The rows of A fall into 3 groups, which share some directions, and each row is roughly a mix of its group's hidden directions.
A (107 x 10):
[[-0.79  0.83  3.98  0.05  0.54  1.45 -2.59  1.37  0.87  3.23]
 [ 2.47 -2.29 -0.68 -1.33  1.50 -1.70 -2.22 -0.92 -0.80 -3.76]
 [-0.39  1.47  4.26  0.18 -1.34  1.67 -0.70  1.92  2.79  1.48]
 [-2.18 -0.30 -3.82 -0.17 -0.74 -2.39  0.21 -2.13 -1.03 -2.80]
 [ 1.16 -1.28 -2.13 -0.75  2.51 -0.44  0.39  1.57 -3.78 -2.79]
 [ 1.84 -0.15  2.55 -1.25 -0.49 -4.49 -0.34  0.35  2.33 -1.32]
 [-2.71  1.52 -0.61  0.74 -0.69 -0.22 -1.13 -2.02  1.78  4.43]
 [ 0.58  1.22 -0.88  0.65 -1.59 -2.21  3.67  1.75  3.50 -0.10]
 [-1.16  0.05  0.09  4.34 -1.41 -1.48 -1.02 -1.43 -1.60 -3.04]
 [-3.03  2.30 -0.04  0.78 -1.60  1.06 -0.23 -2.72  2.74  2.35]
 [ 1.79 -0.12  0.69 -1.55 -1.79 -0.14  2.52  0.92  4.05 -2.51]
 [-1.37  2.10  0.91  1.68 -3.09  0.74  0.53 -1.95  2.90  2.59]
 [-1.29  0.86  0.75 -0.92 -0.50 -2.16  0.16 -0.16  5.01  2.32]
 [-1.64 -0.13 -3.45 -0.67  3.52 -0.82 -0.15  0.50 -3.02 -1.32]
 [-3.91  1.83 -0.01 -0.50 -0.53  0.26  1.27 -0.29  1.57  3.98]
 [ 4.24 -2.58 -0.96 -1.97  2.11 -1.06 -0.68  0.93 -1.42 -0.90]
 [-1.66  0.82  3.84 -0.06  1.57  2.04 -1.89  1.54  1.03  2.72]
 [-2.31  2.59  1.21  0.03 -3.04  0.75 -1.34  0.88  3.62  0.52]
 [-4.14  2.02 -1.58  1.57 -0.16 -0.84 -2.47 -2.24  0.98  0.50]
 [ 5.12 -1.57 -0.45  1.04  1.76  0.51 -0.82  0.26 -1.70 -1.51]
 [ 1.46  0.45  4.53  0.80  0.40  1.64  0.51  2.74  0.17  2.26]
 [ 3.20 -1.88 -1.48 -1.53  3.13  1.87  1.08  0.65 -2.06  1.35]
 [-3.45  2.17 -1.50  0.33 -0.46 -0.12 -0.89 -3.03  1.58  2.75]
 [ 0.84  0.47  4.69  1.59 -2.62 -1.29  1.93  0.45  0.74  0.86]
 [-0.97 -0.39 -4.47 -0.75 -0.68 -1.91  0.63 -2.48  0.12 -2.64]
 [-4.34  2.19  0.71  0.16 -2.18 -0.01  1.04 -0.46  2.00  2.25]
 [-3.74  2.18  1.67  0.19 -2.57 -0.27 -1.61  0.21  2.86 -0.46]
 [-3.98  2.28  0.50 -0.17 -0.55  0.06 -2.81 -0.37  2.53  1.79]
 [ 3.98 -1.89 -0.06 -0.35  1.75  1.54  2.57  1.50 -2.31 -0.15]
 [ 0.73 -0.96  3.94 -1.83 -0.60  1.92 -2.41 -1.58  1.05 -2.34]
 [-2.23 -0.14 -4.49 -1.61  2.41  2.14  0.41 -0.28 -0.95 -0.04]
 [ 0.91 -1.72 -0.20 -0.29  3.04  0.02 -0.72  2.00 -4.00 -2.36]
 [ 3.81 -1.51 -0.21  2.59  2.13  0.77 -0.49  0.25 -2.79 -1.55]
 [ 2.00 -2.01  0.27 -0.01  3.91  0.82  0.22  0.40 -3.52  1.61]
 [ 0.82 -1.70 -3.33  0.02  0.18 -2.93  0.86 -2.59 -1.88 -2.24]
 [-3.91  1.94  1.58  0.22 -2.29 -1.01 -1.77 -0.47  2.78 -0.53]
 [ 3.17 -2.34 -1.98  0.60 -0.01 -1.54  1.19 -1.77 -2.52 -2.47]
 [ 2.90 -2.58 -0.57  0.39  3.02 -0.56  1.32 -0.79 -3.45 -0.13]
 [-0.76 -0.19 -3.51 -0.06 -2.39 -2.03  0.76 -1.68 -0.29 -3.61]
 [ 3.39 -1.00  2.03  1.33 -1.64 -0.49  2.42  3.32  0.88 -0.58]
 [-0.90 -0.45 -4.77 -3.17  1.28  0.18 -0.50 -1.77 -0.26  0.56]
 [ 2.87 -2.51 -2.62 -1.06  1.22 -0.05  1.92 -0.50 -2.70 -2.01]
 [-1.49  0.12  4.12  1.22 -2.23 -1.52 -3.29 -0.61  0.22 -0.12]
 [-3.33  1.94  3.19 -0.58 -1.43  0.72  0.43 -1.47  2.92  0.64]
 [-0.19 -0.25  3.36  0.36  2.06  1.04 -2.56  1.26 -1.59  3.43]
 [-3.58  1.05 -1.92  2.05 -1.89 -0.47 -0.73 -2.77  1.00 -2.11]
 [-0.22  0.76  2.41 -1.25 -1.76 -2.17 -2.17 -2.78  3.08  1.22]
 [ 0.12  0.64  5.34  0.65 -0.66  1.42  0.00  2.08  1.54  0.87]
 [-2.62  1.53  3.73  1.67 -1.24 -0.68  1.19 -1.13  1.48  2.54]
 [ 3.94 -2.53 -0.75  0.31  1.08  0.35  2.13 -0.40 -2.50 -2.11]
 [ 1.87 -2.08 -2.67  0.72  0.98 -1.09  1.45 -1.64 -3.16 -2.61]
 [ 1.32 -0.28 -4.55  0.84 -0.20 -0.39  1.77  0.40 -3.36 -1.10]
 [ 3.02 -2.33  1.05 -1.60  0.98  0.24  0.28  2.23 -1.34 -3.64]
 [ 1.47 -2.43  0.00 -2.97  1.10  0.96 -3.57 -1.48 -2.29  0.18]
 [-2.05  2.14 -0.18  0.21 -2.34  0.14  0.35 -2.58  3.73  2.06]
 [-0.82  1.54  2.55  1.54 -2.83  1.89  1.48 -0.44  3.65  0.13]
 [ 0.40 -0.44  5.62  0.51 -0.90  1.38 -0.64  1.96 -0.08 -0.25]
 [-2.54  2.63  0.33  3.11 -1.98  0.66  0.14 -2.07  0.54  2.67]
 [-2.86  2.34  1.69  0.74 -2.67  1.18  2.08  1.30  1.22  2.48]
 [ 3.29 -2.03 -2.39 -0.10  1.71 -0.14 -1.40  0.76 -2.36 -2.75]
 [-2.36  2.01  2.38  1.56 -3.84  0.91  1.65 -0.03  1.66 -0.69]
 [-1.03 -0.34 -4.32 -0.88 -0.91 -1.33  1.15 -1.97  0.22 -3.28]
 [-2.43  1.44  3.16  2.22 -1.90  1.21  2.06 -1.91  1.78  0.44]
 [ 0.96  0.68  4.33  0.83  0.15  2.53  0.56  3.00  0.38  1.60]
 [-4.55  2.01  0.57  0.93  1.74  0.88  0.76  0.26  2.96 -0.21]
 [-1.03  2.00  1.94  0.77 -2.94 -0.37  0.02 -2.28  3.71  1.45]
 [-1.29  1.20  4.42  3.17 -2.26 -0.61  0.92 -0.41  0.31 -0.17]
 [-0.75  1.28  4.63  1.70  0.48  1.51 -0.63  2.05  0.62  2.28]
 [-3.15  1.40  3.09  0.52 -2.37 -0.98 -2.53 -0.27  2.13 -0.01]
 [-1.97  2.01  3.19  1.77 -3.26 -1.42 -1.10  0.36  2.00 -0.14]
 [-4.77  1.29  1.84  0.69 -0.87 -2.50 -1.37 -1.20  0.69  0.41]
 [ 1.07 -1.83  1.38 -1.06  2.96 -0.96 -1.63  1.56 -2.86 -2.96]
 [-1.61  1.66 -1.73 -0.01 -1.07  1.81  3.45  0.05  3.31 -1.90]
 [-2.78  1.80 -1.08 -0.38 -0.80 -0.64 -0.77 -2.66  2.92  3.12]
 [ 3.61 -1.86 -2.76 -0.46  2.38  0.03 -1.46  0.60 -2.09 -1.56]
 [-3.56  2.20  1.51 -0.21 -2.25 -0.04 -1.62  0.07  3.42 -0.01]
 [-1.26  1.38  1.78  0.72 -2.35  0.18 -0.28 -1.51  3.88  3.02]
 [ 0.75 -1.58 -2.55 -1.63  3.00 -0.91 -0.45  1.19 -3.46 -1.90]
 [-2.28 -0.79 -1.20  2.08 -0.71 -1.70 -1.45 -0.97 -1.80 -4.24]
 [-2.24 -0.44 -0.87  2.92 -2.70 -0.81  1.09 -1.75 -0.59 -3.50]
 [ 3.46 -0.35  3.02  0.91 -0.01  0.66  1.48  3.14 -1.81  1.21]
 [-1.28  2.57  0.15  2.84 -0.90 -2.22  3.33  1.38  1.94 -0.69]
 [-2.55  1.35  2.32  2.29  0.14 -0.26  0.69  1.55  3.37  2.46]
 [-0.77  1.38  4.21  2.20 -1.26 -1.84 -0.13  0.40  2.81  1.08]
 [ 3.17 -1.33 -0.56  0.29  3.40 -0.74 -2.03  1.42 -2.85  0.80]
 [-4.15  2.29 -0.42  0.79 -2.41  1.50  1.47 -0.64  1.85  1.38]
 [ 0.06  0.29  4.46  1.01  0.81  1.95 -1.34  2.33 -1.00  2.36]
 [ 4.03 -2.47  0.28 -0.32  2.11 -1.23  0.06  1.86 -2.71 -0.13]
 [-2.11  1.69  2.85 -0.28 -2.36  0.85  2.65  0.61  1.98  2.48]
 [ 3.92 -2.15 -1.45  0.23  2.32  0.24  1.36 -0.20 -3.10  0.45]
 [-1.29  1.38  1.69  0.83 -2.88  1.61 -0.78 -2.67  2.68  2.52]
 [ 2.83 -1.46 -2.26 -2.87  1.45 -1.61 -2.66  1.09 -0.72 -1.52]
 [-2.12  0.61 -5.05 -0.40 -0.28 -0.92  0.83 -1.63  0.09 -2.11]
 [-3.64  2.15  2.35 -0.59 -2.46  0.14  1.13  0.05  2.29  1.72]
 [ 3.27 -1.98 -0.17 -0.25  0.28 -1.53 -1.73  0.37 -4.33  0.49]
 [-3.21  1.20 -2.95  1.93  1.49 -0.41 -2.43 -2.43 -0.12  0.88]
 [ 3.40 -0.67  2.36 -3.57  0.71  0.55  0.98  1.57  1.34  1.73]
 [-3.55  2.06  1.40  0.11 -2.88 -0.98 -1.28 -0.19  2.99 -0.76]
 [-2.29  1.85  2.65  1.16 -3.39  0.73  2.47  1.11  1.11  1.30]
 [-2.04  1.36  3.73  0.36 -2.48  0.35  2.52 -0.07  1.95  1.64]
 [ 2.55 -2.20 -1.57  0.22  2.10  1.24  2.05  0.04 -3.37 -1.96]
 [-1.09  0.44  3.57 -0.38 -1.52 -2.02 -2.08 -1.50  3.35  0.86]
 [-3.70  2.45 -1.32  1.09 -2.55  1.28  1.57  0.25  1.21  2.12]
 [ 0.38 -0.68  1.75  3.57 -1.71 -2.89 -0.42 -2.32 -0.28 -2.45]
 [ 2.21 -0.16  4.03 -1.06 -1.26  0.60  2.80  2.11  0.71  1.49]
 [ 3.51 -2.43 -2.21  0.30  1.48 -1.02 -1.07 -0.28 -1.98 -2.76]
 [-0.99  0.19  4.94  2.82 -0.57 -1.49  0.81 -1.45  0.17  0.74]]
Here is one row of each group, with its name. Which group are the others in?
[ 2.45 -1.73 -1.82 -0.55  0.63 -2.00 -2.58 -0.71 -0.89 -3.78] | H
[ 1.95 -1.59 -3.71 -0.50  1.92  0.49  2.64 -0.57 -2.10 -1.80] | W
[ 2.01 -0.97 -0.67  1.33  1.05  0.08  1.79  2.84 -3.53 -2.69] | Y

[-2.09  0.49 -4.20  0.52  1.26  2.87  0.92 -0.29 -2.31  0.79] | Y
[ 3.94 -1.81 -2.51  0.26  2.57  0.12 -0.88  0.87 -2.44 -0.17] | H
[ 4.15 -1.41  3.37 -0.99  1.86  0.28  1.02  0.96 -0.44  1.42] | H
[-4.01  2.72  1.47  0.20 -1.64  0.64 -1.41  1.23  2.49  0.87] | W
[ 1.75 -1.81  0.73 -3.76  0.17 -1.05 -3.46 -2.25 -0.13 -0.32] | Y
[-3.06  1.16 -3.78  0.64  0.11  2.32 -0.24 -2.59  1.16 -0.55] | H
[ 2.77 -2.49  4.49 -0.38  0.77 -0.06 -0.69  0.58 -1.87  0.37] | W
[ 0.50 -1.64 -3.51 -1.85  0.05 -2.66  0.33 -3.09  0.21 -1.95] | W
[ 0.65 -0.72 -0.61  0.08 -2.66 -1.84  1.35 -2.21  1.76 -4.20] | W
